The same turns and mirrors carry the whole set onto itself, and each row onto the other rows of its family. Which rows share a family with each named row? Give them in list order.
These 16 rows form 4 families of 4 rows each.
fem: [-1.81 +0.98 +1.89 +1.32 -0.06 +1.57 -1.45 +0.18 +2.00 +1.15 -1.06 +0.94 -3.72 +0.49 -0.17 +2.53 +0.32 -1.51 -1.28 -0.72 +2.15 +0.63 -1.67 -1.43 +1.43 -0.66 -1.40 -0.20 -0.93 +0.98 +0.03 -0.34 -0.04 -0.34]
lafi: [-0.64 +0.84 +1.38 -0.50 +0.59 +2.35 +0.22 -0.57 +1.91 +0.78 -0.88 +0.76 -2.05 +2.62 -0.89 +2.32 +1.26 -1.97 -1.16 -0.58 +0.66 -0.24 +0.93 -2.43 +0.59 +0.33 +0.01 +0.66 -0.37 +0.78 -1.85 -2.10 +0.18 +0.09]
gol: [-2.04 +0.08 -0.93 -1.01 +1.88 +0.39 +0.25 +0.23 -0.31 +0.93 +0.42 +0.68 -0.37 +1.97 +0.36 +1.69 +1.51 -3.28 +1.28 -0.53 +0.46 -1.78 -1.46 -0.50 -1.92 -0.30 -1.99 +2.67 +0.04 +1.41 -1.04 -0.88 -1.61 +0.35]
guf: [-2.54 +1.00 +0.66 -0.02 -0.71 -1.46 -1.35 -0.10 +1.41 +0.96 +0.21 +1.20 -1.42 +0.71 +0.95 +1.06 +0.94 -3.03 +1.58 -1.10 +0.21 -0.44 -2.52 +0.83 -0.26 -0.58 -1.92 +0.14 +1.28 +1.00 -0.02 +1.03 -1.93 +0.31]
fefip: [-1.11 +1.17 +0.45 +1.38 +0.28 +1.90 -0.79 +0.44 +1.85 +1.48 -0.91 +0.18 -4.17 +0.69 -0.61 +1.77 +0.64 -1.67 -0.88 +0.47 +1.94 +0.13 -2.25 -1.53 +1.27 -0.73 -1.18 -0.59 -1.07 +0.52 +0.48 -0.61 +0.00 -0.73]
mev: [-0.82 +0.46 +1.36 +1.67 +1.25 +1.85 -1.33 +0.11 +1.47 +1.43 -0.71 +0.07 -4.65 +1.23 -1.06 +1.69 +0.62 -1.64 -0.87 -0.28 +1.69 +0.03 -1.96 -1.04 +1.76 -1.04 -0.72 +0.23 -0.89 +0.05 +0.34 -0.74 -0.15 -0.09]
Taz: [-1.92 -0.37 -0.08 -1.41 +1.16 +1.07 +0.17 -0.48 +0.47 +1.19 +0.42 +1.05 -0.25 +2.19 -0.19 +1.27 +1.90 -3.20 +1.51 -1.03 +0.21 -1.33 -0.99 -0.25 -2.49 -0.10 -1.50 +1.56 +0.71 +2.19 -1.06 -0.66 -2.00 +0.79]
tepon: [-1.67 -0.35 -0.68 -1.19 +2.19 +0.22 -0.85 +0.52 +0.06 +1.47 +0.33 +1.03 -0.06 +2.15 +0.08 +0.81 +1.72 -2.61 +1.43 -0.68 +0.48 -1.81 -1.52 -0.50 -2.03 +0.18 -1.92 +2.25 +0.11 +1.71 -1.24 +0.36 -0.97 -0.22]
Rike: [-0.31 +0.06 +1.26 +0.58 +0.27 +2.31 +0.12 +0.19 +1.10 +1.07 -0.26 +0.41 -2.80 +2.59 -1.24 +1.23 +0.37 -1.61 -0.41 -0.62 +0.36 -0.21 +0.34 -2.79 +1.63 +1.02 +0.02 +0.56 -0.05 +0.14 -2.10 -2.01 -0.29 +0.28]
dop: [-2.58 +0.42 +0.69 -1.07 +0.70 -2.12 -0.82 -0.09 +0.78 +0.47 +0.23 +1.02 -1.15 +0.67 +0.26 +0.68 +0.81 -2.56 +2.41 -1.61 -0.10 -0.46 -2.61 +0.04 +0.20 +0.07 -2.21 +0.21 +0.51 +0.47 -0.36 +0.96 -1.06 -0.47]
zuval: [-1.34 +0.33 +1.08 +1.43 -0.42 +1.29 -1.15 -0.27 +1.63 +1.00 -1.26 +0.49 -4.61 +1.42 -0.54 +1.59 +0.91 -2.04 -0.92 +0.00 +1.82 +0.15 -2.56 -1.23 +1.94 -0.17 -0.71 -0.05 -0.61 +0.16 +0.57 +0.06 -0.59 -0.95]
far: [-2.45 +0.61 +1.13 -1.14 -0.10 -1.54 -1.40 +0.50 +0.71 +1.06 +0.52 +0.23 -1.16 +0.19 +0.06 +1.11 +0.87 -3.41 +1.18 -1.64 +0.76 -0.67 -3.12 +0.67 +0.43 +0.26 -2.07 +0.24 +0.31 +0.65 -0.08 +1.32 -1.08 -0.62]
kovup: [-0.96 -0.33 -0.49 -1.59 +1.53 +0.02 +0.11 -0.20 -0.30 +1.08 +0.95 +1.04 -0.05 +2.27 +0.31 +1.62 +1.65 -2.76 +0.80 -0.70 -0.20 -1.34 -0.62 -0.61 -2.01 +0.18 -1.31 +2.34 -0.81 +1.14 -1.19 -0.04 -1.61 -0.06]
Gurun: [-0.45 +0.88 +1.73 +0.37 +1.03 +2.14 +0.50 +0.28 +1.59 +1.18 +0.01 +0.69 -2.42 +3.27 -0.92 +2.28 +1.16 -1.94 -0.15 -0.88 +0.72 +0.10 +0.72 -2.71 +1.38 +1.34 -0.09 +0.48 +0.12 +0.32 -1.48 -1.97 -0.49 -0.45]
Git: [-0.20 -0.13 +1.05 -0.04 +0.82 +2.12 +0.43 -0.06 +1.09 +1.57 -0.27 +0.59 -2.75 +3.18 -0.62 +2.03 +0.98 -1.31 -0.38 -1.18 +0.79 -1.37 +0.82 -2.28 +1.22 +1.19 +0.26 +0.64 -0.22 +1.03 -1.16 -2.41 -0.75 -0.06]
puve: [-3.15 +0.74 +0.88 -0.53 -0.27 -1.58 -0.85 +0.38 +0.83 +1.26 +0.61 +0.57 -0.84 +1.01 +0.82 +0.41 +1.02 -3.19 +2.16 -1.40 +0.21 +0.15 -2.38 +0.64 +0.49 +0.16 -1.63 +0.49 +0.50 +0.81 +0.07 +0.97 -0.79 -0.13]

Same family as Rike: mev, tepon, dop
Same family as Git: zuval, far, kovup
Same family as guf: fem, lafi, Taz

The same turns and mirrors carry the whole set onto itself, and each row onto the other rows of its family. Which rows share a family with each named row? Give them in list order.
These 36 rows form 12 families of 3 rows each.
zimen: [+1.64 -1.09 +0.90 -1.86 +0.39 -0.72 +1.50 +2.42 +1.15 -0.06 -0.36 -2.87 -0.18 -0.89 +0.87 -2.31 -1.46 -0.92]
fab: [+2.01 -1.02 +0.58 -1.95 +0.40 -1.10 +1.24 +1.91 +0.50 +0.49 -0.67 -2.12 -0.36 -0.84 +1.28 -2.24 -1.46 -1.81]
lugam: [+1.09 -0.02 -0.19 -0.25 -1.20 -1.13 +1.19 +0.78 -0.01 -0.88 +0.22 +0.78 +0.05 -3.66 +0.52 +0.09 -1.31 +0.93]
Barud: [+1.38 +0.20 -0.07 -0.76 -1.42 -1.80 +0.55 +0.81 -0.13 -1.12 +0.27 +1.30 -0.45 -2.90 +0.59 -0.01 -0.03 +0.70]
vipi: [+0.83 +0.75 +0.38 -0.78 -1.36 -2.16 +0.47 +0.70 -0.39 -1.16 +0.04 +0.74 -0.09 -3.12 +0.84 -0.05 -0.77 +0.26]
Fese: [-1.18 -1.26 +0.84 -0.43 +0.94 -0.26 +0.21 +1.28 +1.84 +0.01 -0.75 -1.18 +0.03 -1.20 -0.97 +0.16 +1.22 +0.22]
bobe: [+1.51 +0.72 -0.69 -1.44 -1.87 -1.44 +0.28 +0.76 +0.36 -0.53 -0.17 +0.71 -0.64 -2.93 +0.49 +0.23 -0.53 +0.65]
Kilam: [-0.37 -1.68 +1.85 -0.01 +0.20 +0.14 -0.04 +0.44 +1.15 +0.27 -0.56 -0.94 -0.09 -0.52 -0.98 +0.09 +1.09 +0.26]
dek: [+2.03 -0.52 +0.74 -1.78 -0.16 -0.61 +1.66 +2.60 +0.14 +0.85 -0.46 -1.86 -0.19 -0.98 +0.93 -1.93 -1.99 -1.22]
kav: [+1.21 +0.20 -0.12 -0.69 -1.23 -2.38 +0.64 +0.45 -0.04 -0.99 +0.34 +1.16 +0.35 -2.44 +0.16 -0.33 -0.56 +1.17]
vug: [-0.04 -1.57 +1.61 -0.56 +0.16 +0.10 -0.07 +0.67 +1.81 +0.42 -0.90 -1.01 +0.04 -1.23 -2.00 +0.08 +0.77 -0.70]
Rori: [+2.32 -0.78 +0.85 -1.45 +0.23 -0.80 +1.97 +2.62 +0.95 +0.21 +0.14 -2.18 -0.51 -0.94 +0.96 -2.03 -1.55 -1.18]
fep: [+1.51 +0.50 -0.22 -0.96 -0.96 -2.33 +0.41 +0.64 +0.11 -1.03 +0.39 +1.00 -0.59 -2.69 +0.19 +0.33 -1.05 +0.67]
garo: [-0.92 -1.35 +1.13 -0.17 +0.22 +0.16 -0.01 +0.55 +1.76 -0.07 -1.16 -0.91 -0.12 -1.37 -1.54 +0.21 +0.51 +0.30]
Duf: [+1.41 +0.70 +0.14 -1.01 -1.80 -1.99 +0.76 +0.13 +0.37 -0.84 +0.75 +0.57 -0.98 -2.75 +0.30 -0.73 -0.67 +0.85]
pev: [+0.56 +0.40 -0.42 -0.75 -1.49 -1.98 +0.14 +0.21 +0.01 -1.00 -0.12 +1.08 -0.32 -2.61 +1.02 +0.04 -0.65 +0.05]
puvup: [-0.63 -1.05 +1.75 -0.70 +1.27 -0.14 +0.30 +0.50 +1.27 +0.01 -0.54 -1.15 -0.16 -0.34 -1.57 +0.02 +0.84 -0.14]
tas: [+2.46 -1.15 +0.84 -2.04 -0.49 -1.20 +1.26 +2.07 +0.24 +0.23 -0.41 -2.46 -0.38 -0.64 +1.31 -1.74 -1.25 -1.37]
Guba: [+2.06 +0.04 -0.40 -1.35 -1.33 -1.17 +0.41 +0.58 -0.38 -0.97 +0.22 +0.90 -0.87 -2.84 +0.56 +0.13 -0.24 +0.82]
pogi: [-0.67 -1.75 +1.31 -0.44 +0.80 -0.55 -0.12 +1.05 +1.22 +0.37 -0.73 -0.94 +0.12 -0.53 -1.57 +0.00 +1.00 -0.31]
Volum: [-1.18 -1.50 +0.49 -0.25 +1.17 -0.69 -0.40 +1.02 +1.29 +0.46 -0.79 -0.82 +0.49 -1.00 -1.33 -0.09 +0.56 -0.25]
Tav: [+1.87 -0.88 +0.22 -1.67 +0.12 -0.49 +1.40 +2.83 +0.43 -0.53 +0.20 -2.28 -0.35 -1.16 +1.29 -2.18 -1.36 -1.49]
dafa: [+1.57 +0.66 -0.43 -1.29 -1.61 -2.08 +0.51 +0.41 +0.04 -1.20 +0.02 +0.32 -0.32 -2.60 +0.46 -0.35 -1.29 +0.87]
Tutaf: [+1.95 -0.08 +1.73 -1.93 -0.30 -0.76 +1.72 +2.33 +1.08 +0.03 -0.12 -2.17 +0.61 -1.09 +0.84 -2.24 -1.33 -1.35]
tos: [-0.88 -1.17 +1.57 +0.00 +0.49 +0.13 +0.12 +0.97 +1.66 +0.32 -0.35 -0.81 -0.26 -0.91 -1.83 +0.09 +0.37 -0.27]
tiron: [-1.02 -1.62 +2.11 -0.22 +0.24 -0.40 +0.52 +0.71 +1.26 +0.29 -0.79 -1.30 +0.12 -1.00 -1.07 -0.43 +1.11 -0.17]
Fepo: [+1.44 +0.36 +0.34 -0.80 -1.27 -1.76 +0.07 +0.69 +0.02 -1.70 +0.33 +0.67 +0.49 -3.16 +0.46 +0.12 -0.17 +0.41]
mosi: [-0.04 -2.06 +1.46 -0.35 +1.00 -0.57 -0.36 +0.51 +1.87 +0.10 +0.25 -1.46 +0.05 -1.16 -1.56 +0.00 +0.45 +0.30]
bor: [+2.02 -0.37 +0.93 -1.96 -0.48 -0.88 +1.48 +2.72 +0.68 +0.25 -0.19 -1.98 +0.12 -0.84 +1.00 -2.26 -1.47 -1.84]
Toful: [+1.31 -1.06 +1.00 -1.87 +0.22 -0.96 +1.40 +2.61 +1.24 +0.04 +0.03 -2.23 +0.08 -0.63 +1.25 -1.64 -2.22 -1.25]
debu: [-0.44 -1.56 +0.89 +0.13 +0.62 -0.24 +0.59 +0.65 +1.10 +0.05 -1.18 -1.31 -0.41 -1.14 -1.63 +0.75 +0.79 -0.26]
Rit: [+1.99 -0.14 +0.18 -1.81 +0.10 -0.40 +1.50 +1.44 +0.46 -0.24 +0.08 -2.44 -0.11 -0.74 +0.06 -2.22 -2.03 -1.74]
monep: [+1.88 -0.52 +0.99 -2.61 -0.16 -1.17 +1.85 +2.45 +0.89 +0.27 -0.23 -2.40 +0.22 -0.53 +0.71 -2.01 -1.36 -0.71]
Gad: [+2.16 -0.96 +0.20 -1.69 +0.03 -1.13 +1.33 +2.37 +0.51 +0.52 -0.50 -1.98 +0.48 -1.59 +0.79 -2.65 -1.36 -1.73]
Savu: [-0.39 -1.99 +1.24 -0.61 +0.48 +0.58 -0.03 +0.54 +1.00 +0.05 -0.34 -0.72 +0.30 -0.39 -1.44 -0.47 +0.92 -0.04]
pid: [+1.41 +0.63 +0.04 -0.44 -0.94 -1.96 +0.01 +0.80 +0.48 -0.69 +0.48 +0.85 -0.44 -3.22 +0.95 +0.30 -0.38 +0.75]

Same family as Toful: Duf, debu
Same family as Savu: Fepo, Gad
Same family as kav: vug, Tav
Same family as Rit: lugam, mosi
Same family as garo: zimen, dafa
Same family as Guba: Volum, Tutaf
Same family as fep: Rori, tos
Same family as pid: dek, puvup

The same turns and mirrors carry the whole set onto itself, and each row onto the other rows of its family. Which rows share a family with each named row? Give them in list order.
These 16 rows form 4 families of 4 rows each.
feg: [+0.26 -0.71 -1.73 -0.07 -0.07 +0.48 -0.27 -1.17 -0.15 -1.01 -0.86 +0.66 -1.42 +0.10 -0.03 +0.85 -1.02 -0.82 -1.27 +1.22 +1.71 +0.11 +1.86 -0.36]
zar: [+0.26 +0.41 +1.89 +0.06 +0.41 +1.36 +0.65 +0.57 -1.02 -1.08 -0.10 +0.74 -0.25 -1.03 +1.17 +0.95 -0.11 -0.21 +1.35 +0.17 +0.98 +0.81 +2.29 +1.07]
Poti: [-1.45 -0.38 +1.90 +0.37 +0.46 -0.11 +0.06 +1.56 -0.10 +0.32 -0.47 -0.89 +1.14 -0.14 +2.01 -0.38 -1.52 +0.83 +1.18 -0.16 -0.73 -0.83 -1.28 +0.21]
mene: [+0.31 +0.18 +1.69 +0.57 +0.17 +1.41 +0.20 -0.38 -1.15 -1.13 -0.43 -0.10 -0.73 -0.61 +1.50 +1.48 -0.29 -1.35 +0.67 +0.28 +1.60 +0.35 +2.11 +1.17]
Zal: [-0.63 +0.47 +2.10 +0.73 +1.00 +0.67 -0.48 -0.41 -0.70 -1.37 -1.04 -0.82 -0.73 -0.87 +0.60 +0.41 -0.75 -1.11 +0.70 +0.88 +0.88 +0.06 +1.95 +0.42]
Lufu: [-0.57 -1.52 -2.32 -0.31 -0.34 -0.33 +0.75 +0.68 +0.19 +0.90 +0.05 +0.67 +0.82 +0.59 +1.42 -0.37 -1.49 +0.94 -1.23 +0.01 -0.14 -0.70 -1.48 -0.86]
Seren: [+0.53 -0.48 -1.75 -0.56 -0.62 +0.86 +0.77 -0.59 -0.48 -1.14 +0.10 +1.83 -0.47 +0.10 +0.65 +1.00 -1.36 -0.44 -1.32 +0.44 +1.98 +0.46 +1.63 -0.18]
det: [-0.33 +0.68 +2.51 +0.17 +0.23 +1.20 +0.09 +0.34 -0.76 -1.75 -0.37 +0.33 -0.10 -0.60 +1.18 +0.89 -1.31 -0.54 +0.99 +0.22 +1.39 +0.39 +1.84 +0.85]
Tubo: [-1.64 -0.55 +1.47 +0.77 +1.12 -0.47 -0.23 +0.65 -0.11 +0.97 -1.27 -1.45 +0.67 -0.40 +0.81 -0.94 -0.79 +0.32 +1.05 +0.55 -0.78 -0.67 -0.95 -0.37]
dibat: [+1.08 -1.34 -2.30 -0.17 -0.60 +0.61 +0.40 -0.33 -0.38 +0.02 +0.12 +1.26 -1.13 +0.46 +0.68 +1.37 -0.50 -0.81 -1.57 +0.42 +1.67 +0.40 +0.86 +0.01]
gug: [-0.80 -0.54 +1.72 +0.20 +0.43 +0.32 +0.10 +1.96 -0.36 +0.80 -0.63 -0.67 +0.67 -0.13 +2.03 +0.18 -0.59 +1.30 +2.16 -0.01 -0.78 -0.41 -0.74 +0.94]
Gado: [-1.13 -0.53 +2.52 +1.03 +0.65 +0.50 +0.16 +0.94 -0.13 +0.85 -0.67 -1.34 +0.77 -0.75 +2.23 +0.07 -0.15 +0.37 +1.43 -0.16 -0.24 -0.56 -0.75 +0.48]
gov: [-0.38 -2.04 -1.46 +0.30 -0.04 -0.22 +0.43 +0.97 +0.67 +1.96 -0.16 +0.06 +0.37 +0.39 +1.40 -0.05 -0.25 +0.90 -0.79 -0.06 -0.16 -0.57 -1.93 -0.66]
sav: [-0.08 -1.75 -2.55 -0.27 -0.20 +0.00 +0.55 +1.15 +0.15 +1.08 -0.02 +0.21 +0.25 +0.52 +2.20 +0.28 -0.76 +1.51 -0.51 +0.07 -0.76 -0.89 -1.17 -0.02]
zase: [+0.91 -0.80 -2.39 -0.40 -0.21 +1.01 +1.12 -0.21 -0.52 -0.80 +0.36 +1.55 -0.66 -0.33 +1.41 +1.07 -0.26 -0.10 -1.29 +0.35 +0.96 +0.36 +1.89 +0.15]
tuz: [-0.74 -1.64 -2.34 -0.03 +0.05 -0.61 -0.11 -0.09 +0.38 +1.44 -1.05 -0.10 -0.05 +0.58 +0.26 -0.46 -1.06 +0.61 -0.96 +0.86 +0.07 -0.60 -1.07 -1.15]

Same family as feg: Zal, Tubo, tuz
Same family as mene: dibat, Gado, gov
Same family as zar: gug, sav, zase

